[[108 136 130 142 144 109 106 108 151]
 [110 130 122 148 153 114 110 111 132]
 [144 110 106 145 139 150 149 148 146]
 [113 143 150 106 111 107 109 110 113]
 [121 150 148 108 106 121 118 114 110]
 [118 151 145 107 105 118 122 113 107]
 [107 142 136 136 134 107 110 108 130]
 [150 107 108 147 146 152 144 148 146]]
=>
[[144 110 106 145 139 150 149 148 146]
 [150 107 108 147 146 152 144 148 146]
 [110 130 122 148 153 114 110 111 132]
 [108 136 130 142 144 109 106 108 151]
 [107 142 136 136 134 107 110 108 130]
 [118 151 145 107 105 118 122 113 107]
 [121 150 148 108 106 121 118 114 110]
 [113 143 150 106 111 107 109 110 113]]

[[128 128 129 128 128 125 127 131 128 128 130 128 129 130 130]
 [104 125 124 127 102 139 127 148 128 135 131 124 106 110 153]
 [128 128 128 128 128 131 129 125 128 128 127 129 128 126 127]]
=>
[[104 125 124 127 102 139 127 148 128 135 131 124 106 110 153]
 [128 128 128 128 128 131 129 125 128 128 127 129 128 126 127]
 [128 128 129 128 128 125 127 131 128 128 130 128 129 130 130]]

[[152 152 133 155 108 156 116 155 151 151 118 150 153]
 [103 142 150 107 135 103 124 104 101 106 151 102 105]
 [111 108 107 104 105 114 100 103 111 104 104 117 115]
 [151 108 119 105 147 156 150 103 154 105 133 152 153]
 [130 104 113 106 154 136 153 101 136 103 134 145 153]
 [151 103 102 135 103 154 101 144 153 143 103 154 153]]
=>
[[151 103 102 135 103 154 101 144 153 143 103 154 153]
 [111 108 107 104 105 114 100 103 111 104 104 117 115]
 [130 104 113 106 154 136 153 101 136 103 134 145 153]
 [151 108 119 105 147 156 150 103 154 105 133 152 153]
 [152 152 133 155 108 156 116 155 151 151 118 150 153]
 [103 142 150 107 135 103 124 104 101 106 151 102 105]]

[[147 143 124 131 108 127 149 143]
 [141 136 120 126 114 128 152 147]
 [141 137 122 127 114 128 150 146]
 [150 151 135 145 108 127 128 121]
 [105 109 129 121 151 128 111 117]]
=>
[[141 136 120 126 114 128 152 147]
 [141 137 122 127 114 128 150 146]
 [147 143 124 131 108 127 149 143]
 [105 109 129 121 151 128 111 117]
 [150 151 135 145 108 127 128 121]]

[[121 129 126 127 113 121 129 122 134 131 147 123 122 124 130 131]
 [121 132 132 124 130 114 141 129 143 133 127 100 122 122 133 132]
 [124 145 128 117 138 137 129 136 140 122 120 125 134 122 119 134]
 [133 114 141 132 118 120 121 138 118 122 141 133 117 136 118 129]]
=>
[[121 129 126 127 113 121 129 122 134 131 147 123 122 124 130 131]
 [124 145 128 117 138 137 129 136 140 122 120 125 134 122 119 134]
 [121 132 132 124 130 114 141 129 143 133 127 100 122 122 133 132]
 [133 114 141 132 118 120 121 138 118 122 141 133 117 136 118 129]]

[[135 144 125 123 123]
 [154 131 120 124 113]]
=>
[[154 131 120 124 113]
 [135 144 125 123 123]]
---
[[108 140 137 112 133 119 136 145 112 140 132 148 116 141 142]
 [149 114 121 140 130 144 125 101 150 117 136 106 138 111 115]
 [124 115 109 126 124 122 129 147 129 114 116 138 143 120 118]
 [148 109 114 121 143 143 142 120 133 110 148 118 130 129 110]
 [134 114 115 112 146 139 143 130 122 115 144 134 119 143 117]]
=>
[[142 108 140 137 112 133 119 136 145 112 140 132 148 116 141]
 [115 149 114 121 140 130 144 125 101 150 117 136 106 138 111]
 [118 124 115 109 126 124 122 129 147 129 114 116 138 143 120]
 [110 148 109 114 121 143 143 142 120 133 110 148 118 130 129]
 [117 134 114 115 112 146 139 143 130 122 115 144 134 119 143]]

[[117 140 130 119 123 133]
 [126 151 127 127 130 124]
 [130 114 129 108 126 142]
 [130 134 131 146 138 126]
 [133 121 127 125 122 125]]
=>
[[133 117 140 130 119 123]
 [124 126 151 127 127 130]
 [142 130 114 129 108 126]
 [126 130 134 131 146 138]
 [125 133 121 127 125 122]]

[[128 118]
 [108 104]
 [132 103]
 [109 128]
 [107 108]
 [148 142]]
=>
[[118 128]
 [104 108]
 [103 132]
 [128 109]
 [108 107]
 [142 148]]

[[128 132 123 131 129 128 130 130 132 128 127 127 125 125 129]
 [128 126 125 132 128 127 128 122 123 130 124 134 128 144 125]
 [132 128 137 130 133 129 124 126 124 127 127 129 126 134 129]
 [124 121 153 127 125 131 132 126 135 124 131 131 128 131 127]]
=>
[[129 128 132 123 131 129 128 130 130 132 128 127 127 125 125]
 [125 128 126 125 132 128 127 128 122 123 130 124 134 128 144]
 [129 132 128 137 130 133 129 124 126 124 127 127 129 126 134]
 [127 124 121 153 127 125 131 132 126 135 124 131 131 128 131]]

[[135 121 133 108]
 [120 116 140 142]
 [124 112 143 131]
 [120 132 126 149]
 [122 112 142 135]
 [124 111 143 130]
 [122 113 142 136]
 [137 135 120 110]
 [132 116 138 112]
 [137 131 124 108]]
=>
[[108 135 121 133]
 [142 120 116 140]
 [131 124 112 143]
 [149 120 132 126]
 [135 122 112 142]
 [130 124 111 143]
 [136 122 113 142]
 [110 137 135 120]
 [112 132 116 138]
 [108 137 131 124]]

[[134 111 133 149 119 113 127 106]
 [135 125 130 101 109 131 150 116]
 [144 135 141 127 115 111 125 100]
 [143 137 142 107 131 132  99 128]
 [122 129 109 138 138 137 112 147]
 [140 133 141 103 132 137 104 133]]
=>
[[106 134 111 133 149 119 113 127]
 [116 135 125 130 101 109 131 150]
 [100 144 135 141 127 115 111 125]
 [128 143 137 142 107 131 132  99]
 [147 122 129 109 138 138 137 112]
 [133 140 133 141 103 132 137 104]]
---
[[138 120 150]
 [142 132 127]]
=>
[150 132]

[[125 125 129 126 127]
 [127 130 127 126 127]
 [127 130 129 127 106]
 [128 128 126 125 127]
 [131 127 125 130 130]]
=>
[127 126 129 128 131]

[[121 149 113]
 [131 140 123]
 [114 147 129]
 [120 118 147]]
=>
[113 140 114]

[[142 126]
 [155 144]
 [139 148]
 [135 120]
 [119 110]]
=>
[126 155]

[[120 133]
 [112 151]]
=>
[133 112]

[[101 118 106 133]
 [156 138 152 127]]
=>
[133 152]

[[117 150 125 132]
 [148 119 139 130]
 [149 121 119 134]
 [101 109 140 106]]
=>
[132 139 121 101]
